(in the rows, 128 means zero)
The rows below come in pairs that one turn or mirror swaps. Which row does each named row swap with?
The rows were stretched afterwards, more along some directions than others.
lele: [130 127 141 163 117 148 112 155 103 125 116 169  80 134 102 129 145]
zibor: [124 119 133 146 109 145  91 129  89 134 127 173 112 118 122 121 135]
Lof: [140 121 152 160 125 130  98 123 110 111 124 154  99 140 134  84 157]
Roli: [132 101 174 159 147 136 127 136 123 123 116 157 121 124 117 140 149]
vebo: [129 115 131 122 112 137 138 149 116 137  76 159 114 132 109 147 133]
Poda: [122 104 127 159 124 161 104 147 106 137 144 130 126 123 120 169 150]
Losuz: [118  99 137 134 105 139  89 127 115 132 133 154 127 148 122 128 122]
Gir: [123 108 128 134 128 114 142 169 112 136  93 133 113 133  99 115 148]
gega: [132  88 112 147 132 152 151 162 103 143 106 139 122 126 110 117 166]
debe: [125 134 154 131 123 147 132 108 116 134 105 160 112 112 144 106 134]
feve: [123  98 143 130 125 115 141 132 122 150  91 174 138 129 132 107 149]
Mesoz: [105 100 143 176 122 166 115 140  95 126 122 136 128 146 106 151 137]
bul: [122 107 141 137 102 127 127 123 125 125 114 171 115 142 128 100 164]
Gef: [129  91 113 147 133 138 109 154  84 145 136 139 137 118 117 146 145]
zibe: [136  99 122 128 133 151 129 177 110 122 125 134 120 122 134 106 166]
mupo: [123 145 113 139 125 130 121 127 124 134 144 152 114 117 117 143 154]
lebor: [ 94 125 138 131 133 143 127 139  79 128 106 117 106 119 123 119 131]
sog: [115  95 148 137 140 154 117 167 106 101 139 148 117 142 146 139 138]
kib: [129  96 118 133 150 124 130 164  61 125  93 123 138 114 131 124 119]
Fupi: [138 131 146 168 131 135 116 140 150 138 158 153 132 134 128 138 146]
Bes: [140 108 135 147 104 169  92 147 129 133 140 142 126 126 151 151 146]
sope: [121 103 139 167 127 132  92 136  92 123 118 121 125 129 132 107 151]
Sifal: [130  88 144 147 122 151  99 141  91 151 121 146 133 118 128 116 141]
dus: [129 105 136 124 121 141 128 125 139 151 128 169 118 168 105 110 133]
lal: [ 93 101 149 139 116 152 140 125  99 140 101 157 135 129  99 124 141]
Foz: [ 98 147 122 133 138 119 144 117 128 159 145 155 138 138  90 140 164]
Gapup: [124 117 142 153 149 109 135 126  93 127  96 156 135 123 132 116 146]
Noli: [140  72 123 145 103 138 145 170 136 130 130 164 127 152 127 111 147]
fege: [ 85 118 100 119 131 123 144 144  81 144 126 123 146 126 115 140 141]
Vere: [133  98 139 145 146 142 148 164 130 135 129 155 127 153 138 124 125]
Rinu: [ 81 111 129 139 166 132 135 169  63 125 121 111 127 113  96 126 153]
boni: [112 111 151 142 132 129 155 150 144 140 110 155 146 125 123 173 137]
ked: [116 111 132 121 144 134 161 158 116 150 101 147 119 124 115 114 155]
Suton: [114  86 134 134 143 155 124 142  98 115 143 136 130 130 139 129 135]
mot: [133 111 163 151 126 135 114 141 142 141 124 177 108 135 113 116 161]
vube: [134  93 183 155 135 154 103 159 131 127 113 165 114 137 144 150 153]
lov: [128 109 122 153 130 142 136 146  74 119 141 140 150 114 113 138 127]
Fime: [140 127 130 135 137 141 126 142  95 138  78 145 113 124 126 131 130]
Teli: [154 105 125 153 121 132 117 151 103 128  88 126 107 138 117 100 133]
duva: [106 109 124 150 117 135 147 162  74 138 119 153 129 119  73 143 150]
vafu: [ 94  94 135 133 153 142 122 136  95 125 126 107 132 129 126 120 144]
Luda: [135  97 151 132 117 154 118 122 137 132 112 163  98 155 151 119 123]

dus pairs with Foz
Fime pairs with Lof
gega pairs with Roli
duva pairs with lal

